In the rows, zero is written as 128.
One turn moves every row onto another: examples first, then more rows asked:
q_945: [113 113 134 117 102  95  96 115 120  95 128 156 152  91  89 141  85 117
 121  94 145 130  98 111 176 114 156 134 117 145 155]
q_864: [104 106 137 145 125 126 133 151 123 111 138 155 114 112  99 131 110 109
 143 112 127 125 114 140 152 144 120 153 125 129 150]
q_957: [106 121 118 118 113 105 132 144  95 116 154 135 173 121  97  94  99 114
  99  98 132 104 103 103 182 119 124 182 165 137 132]
q_860: [107 113  96 148 120  87 136 136 147  97 128 131 157 140  85 149 108 115
 110 119  88 100 107 127 114 115 124 168 147 147 137]
q_547: [112 153  94 127 118 110 137 141 130  76 106 144 163 119  82 104 118 148
 120 117 138  95 131 126 156  99 149 166 143 168 162]
q_106: [124 116 138 143 147 113 120 139 115  77 117 127 173 144  99 124 122  99
  96 126 132 107 103 123 152 121 101 122 152 137 154]
q_162: [109 119 100 155 116  87 136 133 134  84 123 123 155 149  93 144 102 106
 118 125  92  97 112 125 126  94 115 150 165 136 141]
q_172: [127 150 119 116 111 100 142 123 152  97 111 122 133 148 102 145 145 137
  96 122 135 114 122 131 148 108 114 151 130 133 160]
q_88: [102 130 126 133 127 111 128 143 108 100 167 124 161 108  93 116 122 139
 103  89 144 126 137  99 159 103 134 169 176 156 128]
q_519: [115 126 137 158 139 112 145 114 139 110 133 129 178 125  94 130 120 134
  83 140 123 117 100 111 130 115 126 130 164 149 132]
q_98: [103 147  98 113 124  88 133 117 116  81 120 142 156 117  65 137 113 130
 116  96 107  81 117 141 146 113  94 163 141 125 152]
q_166: [111 158 109 139 119  89 149 140 126  96 103 141 168  99  80 116 117 130
 162 133 123 122 109 120 157 112 133 135 147 163 145]
q_190: [104  96 121 138 141 120 122 132 131 109 129 130 159 118 104 119 125 108
  66 118 128  90 100 117 129 139 107 155 135 150 133]
q_318: [113 120 129 148 120  97 134 140 116  89 164 132 114 112 121 142 132 125
 140 121 148 124 113 110 142 104 103 140 175 128 143]
q_246: [ 85  93 136 157  82 104 136 118  95 103 128 121 138  88 102 132 131 134
 126 126 130 130 138  91 147 113 153 143 145 122 154]
q_810: [107  92 115  95  95  69 113 128 122 115 130 116 125 108 108 142 129 144
 116 117 141  98  83  83 161 112 124 157 143 130 164]
q_732: [104 104  91 150 128  93 126 147 138  78 123 121 145 138  88 138 109  96
 116 109  94  97 121 128 123 109 117 151 144 145 140]
q_230: [133 121 140 143 143 116 123 131 114  82 115 130 170 149  99 121 119  99
  96 123 131 105 111 117 152 124 101 120 149 129 147]
q_163: [109  96 124  98  87  74 112 123 114 115 137 119 137 110 104 143 126 139
 114 112 151 111  87  71 165 125 129 147 153 126 157]
q_12: [100  92 112  96  82  79 111 118 116 107 139 122 137 105  98 145 132 134
 117 116 146  98  76  86 166 120 120 155 145 131 152]
q_829: [114 118 139 119 105  89 102 119 123  87 122 158 148  88  83 143  87 112
 128 100 138 124  96 120 177 106 157 148 121 146 163]
q_94: [130 119 116 131 130 108 158 130 101  94 107 147 157 116 102 109 142 104
 122 113 128  97 128 140 133 143 132 149 126 168 130]
q_203: [105 133 143 120 126 125 124 152 107 113 139 136 167 139  71 121 111 134
 124  93 133 125 125 120 181 128 131 169 157 146 147]
q_720: [ 95  90 145 155  98 104 125 124  99 104 119 123 135  85 108 132 119 136
 126 112 138 121 143  87 143 116 160 140 145 118 159]
q_50: [125 129 137 154 135 112 144 110 139 111 134 131 175 130  94 131 124 136
  84 135 125 117 106 105 128 121 125 130 159 145 127]
q_551: [133 139 114 117 116 100 152  98 114 105 119 156 160 123 109 128 125 122
 109 122 136  82  98 140 137 115 122 155 152 172 117]
q_4: [134 144  95 134 122  83 144 124 148  78 132 135 150 104 118 118 131 113
  80 110 133 126 121 123 138  97 132 151 116 146 143]
q_724: [103 139  85 135 108 108 149 143 118  84 110 131 156 111 100  88 127 144
 107 124 137  85 137 109 147 101 144 177 152 158 156]
q_131: [104  98 121  97  89  69 117 125 121 109 134 115 126 103  99 142 127 131
 117 116 145  97  83  77 169 115 124 161 156 128 159]
q_865: [ 95  95 138 157  94  95 137 126  98 111 116 123 131  89 114 128 117 138
 123 127 126 128 141  95 145 104 160 149 137 122 166]
q_911: [ 87  94 143 160  93 100 134 123  98 109 119 127 132  87 105 130 116 134
 125 117 138 120 143  96 151 120 159 145 154 116 165]
q_884: [118 131 102 137 103 103 161 128 132 106 103 120 138 131 116  95 119 102
  89 130 116 106 121 126 163 112 122 148 118 115 153]
q_598: [127 126 113 127 124 107 163 117 107  95 113 118 139 131 105 111 147 118
 128 121 137  87 120 121 147 112 114 121 166 162 124]
q_494: [ 94  97 145 153  86 104 124 123  92 108 122 127 136  93 110 130 114 126
 116 115 140 132 145  87 152 119 156 143 142 119 160]
q_256: [116 100 118 136 140 119 122 125 132 107 131 132 158 119 104 115 124 105
  67 112 130  91 105 110 130 141 107 150 130 145 125]
q_116: [ 76 136  99 139 104 115 138 127 127 118 111 132 130  81 103 118 126 136
 122 123 134  83 130 116 133 109 117 167 148 166 125]
q_13: [ 91 133  84 130 118  85 157 116 117  99 128 120 147 103  71 111 122 133
 111 105  97  81 125 116 140 114 100 156 152 118 139]
q_807: [108 139 100 113 108  81 118 152  96  81 104 145 158 107 113 124 131 107
 136 122 143  82 107 120 148 119  94 174 144 148 154]
q_676: [113 110 133 126 112  88 103 120 121  87 123 160 153  83  87 138  83 117
 129  93 142 120  96 122 175 114 159 136 125 142 163]
q_278: [ 90  99 146 157  92  97 135 126 101 103 121 122 130  82 102 128 121 125
 124 121 131 128 145  91 149 114 161 154 145 123 162]
q_916: [117 113 132 120 112  87 100 122 120  86 118 155 146  90  96 142  86 120
 128 101 135 125  98 124 172  94 155 139 112 145 167]
q_73: [117 107 140 121 108  95  99 117 121  96 118 158 156  90  87 142  84 123
 131  96 139 119  94 117 169 115 161 137 117 137 161]
q_64: [106  95 119 100  96  66 113 124 119 109 136 123 133 103 102 146 128 143
 118 109 152  94  83  81 163 124 127 155 162 126 162]
q_904: [119 119 114 134 111  85 142 128 128 116 165 164 140 101 115 126  95 115
 125 127 130 117  64 120 152 123 119 163 148 130 133]
q_134: [111 142  85 111 109 102 138 146 123  86 105 133 160 132  89  96 123 142
 118 123 140  76 112 115 165 108 131 174 149 156 165]
q_56: [111  90 122 101  93  72 111 121 115 110 133 120 140 102 107 141 120 141
 119 111 149  93  81  75 159 115 129 149 155 120 157]
q_141: [109 111 134 125  99 100 102 117 111  79 124 159 159  91  84 144  96 113
 132 102 136 129  99 126 174 109 153 136 112 144 159]
q_28: [105 146  98 145 131  83 153 122 111  75 128 137 167  98  67 125 122 131
 122 100  99 108 141 129 130 112 117 153 143 127 149]

q_73 -> q_56
q_598 -> q_94
q_64 -> q_911
Where do these go?
q_163 -> q_494
q_724 -> q_547
q_230 -> q_256
q_172 -> q_884
q_957 -> q_88
q_116 -> q_166
q_13 -> q_28
q_916 -> q_810
q_732 -> q_860
q_190 -> q_519
q_318 -> q_864
q_12 -> q_246
q_829 -> q_131

